Each named turn below is shown by a few rows before and after it. Which turns, in which order, take the first row of each later pair to the second? The first pair is answered.
turn sul:
[  3.6  -6.0  16.1 -17.5  16.2   5.9  -5.2  14.1  26.6   5.7 -18.9  18.4
 -33.3  -8.8] => [ -1.0  -7.1   8.6  -9.1  18.2   3.2  -6.7  14.8  23.0   8.8 -23.7  15.8
 -37.2  -2.2]
[ 14.1  -0.7   5.3  -2.6 -12.0  20.4 -14.0  -4.9  24.3   7.2   1.7  20.1
  18.5 -14.3] => [-11.7   0.6  27.0 -25.8   2.5  -0.1   5.6  -1.1  20.6  -2.4   7.2  11.9
   8.6 -17.7]
[ 13.8   3.7 -11.1   7.3 -17.8  -0.3  -5.2   5.5  -4.6   1.8  -7.8   5.1
  16.0  -5.9] => [  7.8   5.3   2.0  -9.4 -17.9  -3.4   2.5   4.3   0.7  -3.2   2.1   3.9
  20.0 -14.3]
[ -4.1   4.2  -7.7 -25.1  -2.3  13.9  19.1   2.1   7.3 -14.6   4.2 -28.1
 -25.4   7.0] => [ -1.0   2.5 -21.1 -12.2  -2.5  13.8  14.3   3.7   0.2 -10.4  -4.8 -25.8
 -28.5  18.2]
turn vodi:
[  2.3  -6.0 -30.8  22.9   0.0  -3.8 -18.6  -1.4  -5.6  -9.7   4.1  -6.9
  -9.0  28.2] => [ 12.2  -2.5 -13.4   4.4 -23.1   3.8  -8.3  -3.7  -2.4 -16.1  30.4  -7.0
  29.5   0.2]
[ -3.8  -0.5  -3.4   2.5  28.5  -7.3 -11.7 -18.3  38.8  11.2 -18.0  19.5
 -27.3   1.2] => [ 10.2   9.6 -28.9  15.9  20.3  -5.4 -18.4 -36.3  24.4   2.5   1.7   7.9
  -4.6  16.8]
[ 23.9   9.5 -30.0  17.2  -3.1  20.4 -17.3 -18.8  11.3   3.5  10.2  -6.0
   7.3  12.6] => [ 23.9   6.7   0.0  -5.0 -14.4  24.0  -4.9  -8.2  23.8   3.1  17.2   2.1
  24.5 -18.9]
[ -7.1  -2.6  27.7 -18.4  15.1  -1.5   4.7  -7.2  16.5  -8.8   8.4  11.5
  -1.2 -11.9] => [-11.2  -4.3  12.1  -4.3  30.1  -5.2  -5.2  -8.1   8.9  -6.1  -6.7   8.8
 -23.5   8.5]
turn fen:
[  9.7   5.0   0.4  16.4 -23.9   1.0 -14.7   6.9  -5.0  13.4 -10.9   9.2
  13.7   1.8] => [  4.7   7.7 -11.6  18.3  -3.4  -4.0 -19.9  -3.6   2.7   7.6 -12.6   2.4
 -11.5  19.9]
[ -3.0  -8.5   2.7  -2.0 -30.8   7.2  10.5  -1.9 -24.4   0.6   2.3 -27.2
  22.7  -0.4] => [ -7.3  -4.0 -17.2   3.2  -5.3   2.4   2.3 -16.0 -17.7  -7.6   1.9 -36.9
  -7.5  27.1]
[  2.2  14.9  -8.8   0.4 -24.4  -6.0   0.4   8.4 -23.4   1.0   3.3   3.2
  13.8  12.5] => [ -4.0  16.9 -16.6  -4.4   0.5 -10.8  -6.3  -3.5  -5.5  -5.6   3.5  -2.4
 -14.1  29.0]
turn Riku:
[  5.6  -1.1  -1.8   9.9 -10.6   2.2   4.7  11.7 -12.7   4.4  -5.3   2.4
  19.6  -1.0] => [ -6.5   2.3  -9.7   4.9  15.1  -7.4   4.0   3.8  -5.0  -3.6  -4.5  -6.2
 -10.3  15.2]
[ 12.9  -3.1 -19.8   6.4   3.5  20.9 -25.2 -31.7  37.1   8.0  -1.3   6.6
 -28.4   4.7] => [ 26.2  -6.4 -18.3  21.5 -32.0  26.7 -18.1 -20.0   6.4  20.4  -1.6  11.9
  15.4 -11.8]
[ -5.3  -5.7   9.1   9.1 -10.3 -11.5   4.6  10.8 -25.5  12.9 -14.7  -3.3
   2.2   1.8] => [ -9.5  -4.0  10.0  -1.3  14.7 -14.6   1.2   2.7  -3.5   4.3 -15.1  -4.8
 -25.4   8.3]
[  2.4  -2.4  -7.5  10.4 -14.5 -24.2  -8.6   1.4 -29.0  18.6 -14.4   6.4
   1.7  15.3] => [ -1.5  -3.1  -1.0  -5.4  13.1 -22.8 -16.0  -7.4   6.3  12.4 -13.7   9.2
 -30.5  17.1]
Pairs:
Each pair is two turns apart.
[ 11.1  13.9  12.1 -16.0  -4.6 -15.3  15.1 -16.1  -5.0 -17.1  40.9 -14.3
  25.1 -23.5] => [  8.8  16.9 -14.0  -0.5  13.8 -23.4   4.7 -27.0 -10.9 -21.4  38.8 -27.2
   6.4   6.4] => fen then fen
[ 10.7  -1.4   4.4   4.1  13.0   9.6  -3.5  -2.3   3.3  13.9   1.1  -0.2
   4.9 -11.8] => [ 7.0  1.1 -4.6 11.5 15.3  4.3 -3.1 -5.3 -9.9 10.8  0.1 -8.1  6.1 -0.5] => fen then Riku
[  4.1 -10.9   6.5  23.0 -30.6  -2.6 -18.2  13.4   6.1  18.3  -8.7  -1.2
  -1.9   4.5] => [ 12.4  -5.7  -0.3  20.4 -30.5   1.7 -24.9   2.0  12.6  13.1   2.8  -2.0
  -0.6   8.4] => Riku then sul
[  8.0  -6.8  32.6 -29.0 -23.7  20.6  -1.3   6.1  22.0   0.1   7.9   7.4
  34.3 -44.7] => [-14.3 -18.3  18.6  -1.0  12.3   9.3 -15.4  24.4  21.0  20.8 -49.2  15.8
 -36.5 -11.4] => vodi then sul
[ 11.8   3.0   6.0 -25.0  17.0   0.1 -16.4 -18.8  41.3 -17.1   9.5  -2.8
 -22.0 -15.5] => [ 25.2   4.9 -22.1  22.0 -29.1  -1.1 -12.8  -8.3 -24.8  -1.4   0.4  -6.7
  33.1  -6.0] => fen then fen
[  5.0 -20.6  -2.0  23.7 -20.1  14.3  -9.2  17.7  -5.5  25.2 -37.0  21.7
 -16.8  -4.8] => [  3.2 -10.8 -29.3  28.4   5.9   5.6 -19.0  -8.4  -1.8  10.1 -22.2   1.5
 -34.0  27.2] => vodi then Riku
[ -2.1 -23.9   9.2  25.6  16.1   6.8  -0.1  -2.3  24.2  10.2  -0.6  -9.9
  -5.6  -6.9] => [ -7.5 -21.3   0.6  35.4  13.0  -2.5   5.2  -1.3   3.5   9.2  -0.1 -16.7
   1.9   2.5] => Riku then Riku
[ 13.1  -0.4  -8.4  35.6 -25.3  12.2  -6.7   0.3  -5.3  12.2 -17.4  14.3
 -28.5  19.6] => [ 19.6   9.0  16.9  -0.7 -42.9  15.9  10.1 -11.4   7.4  -7.9  26.8   7.0
  14.9 -13.1] => vodi then sul
[-17.9 -11.0  -6.9   8.7 -13.9 -22.9  26.0   9.2 -56.9   4.6 -11.7 -13.6
  19.4  13.9] => [ -5.2 -10.6  -8.2  14.0 -26.8 -11.7  20.4   9.2 -52.1  11.6 -11.6  -6.1
  31.8   7.4] => vodi then sul
[ -9.5  -9.4  20.9  44.8 -29.8  -6.9  15.3  60.6 -55.0  29.0 -50.2  11.5
   7.6  -6.1] => [ 16.9  -6.0  46.5  16.1 -52.3  15.1  18.6  51.7 -16.8  23.1 -16.6  21.7
  41.4 -48.0] => sul then sul
[ 15.4  19.0 -28.7  23.6 -31.6 -14.2  -6.8 -29.9 -25.5  -9.9  20.7 -16.0
  51.1   4.3] => [-39.3   5.2  37.5 -18.7  -6.8 -42.8  29.7   8.7 -24.8  -7.1  -8.4  -4.9
  15.2 -26.7] => vodi then sul
